Named turns come first, each shown by rows before and after it. Which turns, in which order, take the first row of each pair that follows to the second? Write the first one first, as in the answered first pair.
L (before -> after):
[-9  6 -5 -4 -3 -1 -3 -4  7 -2 -3 -7  3  0 -6  2  1  0  4 -2 -1  5 18  0
 -8  5 -1  5  7 12 -6]  ->  [-10   9  -6  -1   0   0  -1  -6   6  -5  -3  -7   1   1   0   1   2  -3
   8   0   1   3  11   2 -10   6   1   8  12  12  -4]
[-2  1  0 -2 -5 -3  2  7  8  2  4 -7  2 -3 -3  4 -5 -2 -4  4  2  0  6 -1
 -7 -5 -8 -5 -5  5 -3]  ->  [-5  6 -1  4  1 -2  5  5  5 -3  5 -6  0 -2  6  2 -4 -6  1  7  5 -3 -4  3
 -9 -4 -4  1  1  6 -2]
[ -4  -9   2  -9  -8  -5  -5   3   7   3   3 -11   4   1  -3   2   0   6
  -7   1  -9   7   6 -13   2   0  -7 -11 -11   5   2]  ->  [-14  -2   0  -1   3  -1   3   0  10  -4   6 -12  -1   3  10   3   4   0
  -2   8  -6   3 -10 -11  -7  -2  -7   0  -4  12   1]
D (before -> after):
[  9   3  -9  -7  -5  -3   7  14  -9   6   7  -2   7   2 -12  -2   3  -2
  -1  -5  -2  10  19 -15  -1   8   8  -6  14   0  -3]  ->  [  4   1 -10  -7  -4  -6  10  13  -8   4   9  -8   7   4  -1   0   2  -2
   1  -2  -6   8  10 -20  -2  12   8  -8  17   3   1]
[ -8 -17  -1   7   3   8   1  -7  -9  -4  13 -12  10   1   3   3  10   7
   0  -6   1  -6  -7  -5   9   7  -8  -4   9  -1   3]  ->  [  1 -12  -2  11   4  12  -3  -7 -15  -3   9  -1  10   0  -6  -1  10   4
   0 -11   8  -7   1   6  10   5  -5   1  10  -7  -1]
[ -2   2   2   7   4  -7   3  -2   0  -1  -2  -6   1   6  18  -2  -5  -5
   8   5  -1  -2 -21   5   3  16  11  -3  17  -5  13]  ->  [ 13   4   5   5  -1   3  -8   3  -2   8 -11  13   3  -1 -21  -6  -3  -1
  -4  -5   6   5  15  19   3   2   6   2   1 -12  -2]
[ -9   0  -1 -19  -5  -4  -6  -3  17   9   7 -13   1  12   9  -5   0   2
 -11   2 -17  -6 -12  -5   4  10   2 -26  14   7   0]  ->  [  8  13  -4  -9  -2   1 -12  -5  -1   6   0   6  -1  12   3 -13  -2  -6
  -4  -7  -2 -11  -8  21   9  10  16 -15  25  -8  -4]
S (before -> after):
[  0  -7  -2  -2   2   6   2   4  27   7  -2   9   2 -11 -23   8  -2   5
 -16   4   6   2  20   0   3  -9 -18   9 -16  13  -5]  ->  [-14 -12  -5  -4   3  -5  12  -1  30   0   5 -12   2  -5  12  12  -5   5
  -7  13  -4  -3 -10 -18   5   5 -15   0  -5  20   9]
[  5  -7  -2  -4  -6  -8  -4   2  -5   7   3  -6   2  -3   4  -2  -5   7
   9  -3  -3  -1   0  -9   7  14   0 -16   5 -16   3]  ->  [ 10  -4  -2  -1  -6  -6  -6   2 -10   7   1   0   2  -3  -2  -4  -5   5
  10  -6   2  -1   4  -1   7  12   2 -13   6 -20   0]
[-12   7  -4   5   9   3   6  -1   1  -5   3  -5  -2   1  16   1   3  -6
   4  10  -2  -4 -15   0  -7  -1   0   6   5   8   2]  ->  [ -3  12  -4   9  10   8   2  -1  -6  -5  -1   7  -3   0   5  -3   3 -10
   5   4   6  -5  -6  13  -6  -4   4  12   6   1  -4]
X (before -> after):
[  2  -7   0   4  -1  11  -7   3   1   9  -1  16  -1  -5 -18 -12  -3  -9
  -3  -3   6  -4  18   9 -14 -12   6  10 -12 -12  -8]  ->  [  8  -5  -3   6  -2   5  -8   0 -11   6  -2  16  -1  -2  -5 -15  -7 -12
   7  -7   8  -9   8  15  -6  -2  18   7   0 -22  -1]
[ 10   3   8  -7   4   3  -3   6  -1   3 -11   4  12 -14 -10  -7   7   8
   9   2   3 -10   7   5   0 -15   5  -6   5  -6   8]  ->  [ 11   2   8  -7   2   2  -3   5  -3   3 -11   3  12 -13  -7  -7   6   9
  11   1   2 -11   5   5   2 -12   7  -8   7  -7  10]
[-4 -7  2 -2 -6 -3 -1  0  1  1  0 -5  5  0  4  3  0  1  3  2 -5  2 -4 -3
  0  0 -2 -1  0  3  5]  ->  [-6 -6  3 -1 -3  0  0  0  4  2  0 -3  4 -2 -1  4  2  1  1  3 -3  3 -1 -2
 -4 -5 -5  4 -3  6  1]

Between the rows of a pair lie two turns.
[ -7   3   3   4   7  10   7   5   0  -5  -3   4  -5  -8 -22  13   9  -1
  -5   3   2   3  16  13  -8  -7  -2   7  -6   6 -14]  ->  [-12   6  -2  10  11   2  13  -1  -8 -14   1  -4  -7  -1   9  11   6  -8
   9   7   2  -5 -12  13  -5   5  11   7  12   4  -3]  S then D
[  1  -4  -2   4   1   1   8  -3  -6   8   7   3  -2  17  30  -1  10  -1
  12   4   9 -28 -16   4   5  15  -2   4  19  -7   2]  ->  [ 17  -3  -1   2  -5   4  -2  -1 -14  14   0  17   0  14   8  -6   8   0
   9  -6  16 -25   6  17  11  12   1   2  15 -18  -4]  X then D
[ 2  4 -1  1  1  3  3  1  3 -1  1  3 -2 -3 -4 -1  0  1 -1  3  3  0  5  3
 -1 -3  2  2  1  0 -3]  ->  [ 3  2  0 -1 -1  3  2  1  3  0  0  2 -2 -3 -6  0  0  2 -2  2  1  1  7  2
  0 -2  2 -1 -1  0 -3]  X then S
[ 10  -8   1  -6  -7  -9  -4   1 -10   2  -1  -2   3   1   4   2  -6   6
   5  -5  -2   1   1   1  12  11   7 -12   4 -12   7]  ->  [  1  -6   4  -4   0   3  -2   6   4   3  -1   4   1  -5 -18   5   3   6
  -8   1  -1   6  16   0  -2  -7  -9   1 -11   2  -6]  X then X
[  1   3   5  -4  -3   3   3  10  11   4 -18  -6  -9  11  -4   2  -3   0
   0  -2   7   9  -7  -5  -6   7 -13  18  -2   3  -4]  ->  [  9   5   3  -3  -4   2   0   9   3   4 -21  -1  -9  12  -3  -2  -6  -2
   6  -7  10   5  -8   3   0  10  -5  17   4  -4  -3]  X then L
[ 14   3  -1   1  -2   1  -3  -4 -13   0  -6  11   1   4   0  -3  -3  -4
   4 -10   6  -3   2  13  10   5  12   2   8 -17   5]  ->  [ -4  -6   0  -7  -3  -7   5  -4   1  -1   1 -11   2   7  18   6  -3   1
   2   1  -8  -2 -14 -11   7  10   4  -7   5  -3  13]  D then D
[ 12   8  -4   8   5   5   1  -2 -10  -1  -1  13  -2   2  -6  -2   1  -5
   1  -7  10  -3   7  17  -1  -2   5  10   5  -9  -4]  ->  [ 15  -1  -2  -4  -6   0  -4   1  -7   6  -2   9   3   0 -14   0  -3   4
  -4 -11   4   2  19   6   6   1   1  -3  -4 -11  -2]  X then S
[  2   7   7  -4   5 -11   3  -6  -6  -4  -6   8   7   1  13 -11 -16 -15
   3  -1  18 -18  -2  15  -8  15  19  19   6  -6  11]  ->  [ -2 -12  12 -24 -11 -18   0  -1  10   8  -5  -7  15  -2   1  -4 -19   1
 -12  -2   1  -8  16 -12  -4  17   5  -3 -14   0  14]  L then D
[ -6   1  -5  -5  -1   0   8  -5  -7  -1  10  -9  -3   6  23  10   2   2
  -1   1   1   2 -12 -17   4   0  -3  -2  -7  -6   5]  ->  [  2  -1  -2  -9  -5   6   1  -1  -3   7   6   1  -2   2  -4   9   4   6
 -11  -4   2   7  13 -13   3  -9 -11  -1 -21  -7  -4]  D then D
[  5  10   9  -1   3   3   2   4  -6   6  -7   0   0  -5  -2  -5  -1   4
  -1  -4   3   4  12   4   2  -5   1 -10  -9  -3   0]  ->  [ -5   9  10  -1   7   5   7   5   1   4  -5  -6  -1  -5   3  -2   2   4
  -4   2   0   5   6  -3  -5  -8  -4  -8 -11   7  -1]  D then X
[ -3  -7 -10 -11 -15  -8  -9   1  -8 -11  18  -6   3   8  11   5  -8  11
   6  -5   5  -2  -9  -9   7  11   2 -20   7   4   8]  ->  [  2  -2 -11  -6 -13  -6 -10  -1 -16 -12  15   1   2   7   9   1  -9   7
  10  -8  10  -5  -9   2   9  12   9 -15  12  -2   6]  L then S
[ 3 -4 -5  2  5  1 -1 -2 -2 -5  3 -2  2  5  9 -7  5  4  4  1  2  3 -5  0
 -2  3  2  2  6 -3 -1]  ->  [ 7 -5 -5  0  1  0 -3 -2 -4 -3  1  1  4  4  5 -8  3  6  3 -2  3  4  0  2
  1  4  3 -1  5 -7 -2]  S then X
[  3  -4  -5  -4  -4  -4  -3  -1 -14  -4  -6  -5   2   7  17  -3 -14   4
  11  -8   6  -6  -9  -7  10  17  16  -4  15 -16   7]  ->  [ -6 -16   0 -15 -10  -4  -3   4   4   4  -3 -15   5   4   4   4 -11  14
  -4  -3  -5   3   5 -28   5   9  -1 -12  -4  -3   5]  D then D
[ 10  -2  -3  -3   3 -22   1  -8  -1  -8   0 -19   0   5  28   5  -7  -5
  11  14   6  -3  -1  -4   4   8   7  -9  16  -6  10]  ->  [ 16  -3   3  -7   1  -9  -6   0   8   3  -6  -4   1  -5 -16   5   0   0
  -8  10   9   7  37   1  -4 -12 -10  -1  -7  -1  -8]  D then L
[ 13  -5  17   0   0  -4   6   7   3  14  11  -8  13  -4  -7  -4  -9  -2
   5   8  -4  -1  -3 -16  -4   7  -1  -3  -7  -2   2]  ->  [  7   1  17   6   8   2  10   7   6  10  13  -5   9  -4  -6  -3  -5  -6
   6  12   0  -1  -8 -12 -13   2  -4   7  -5   4  -3]  L then X
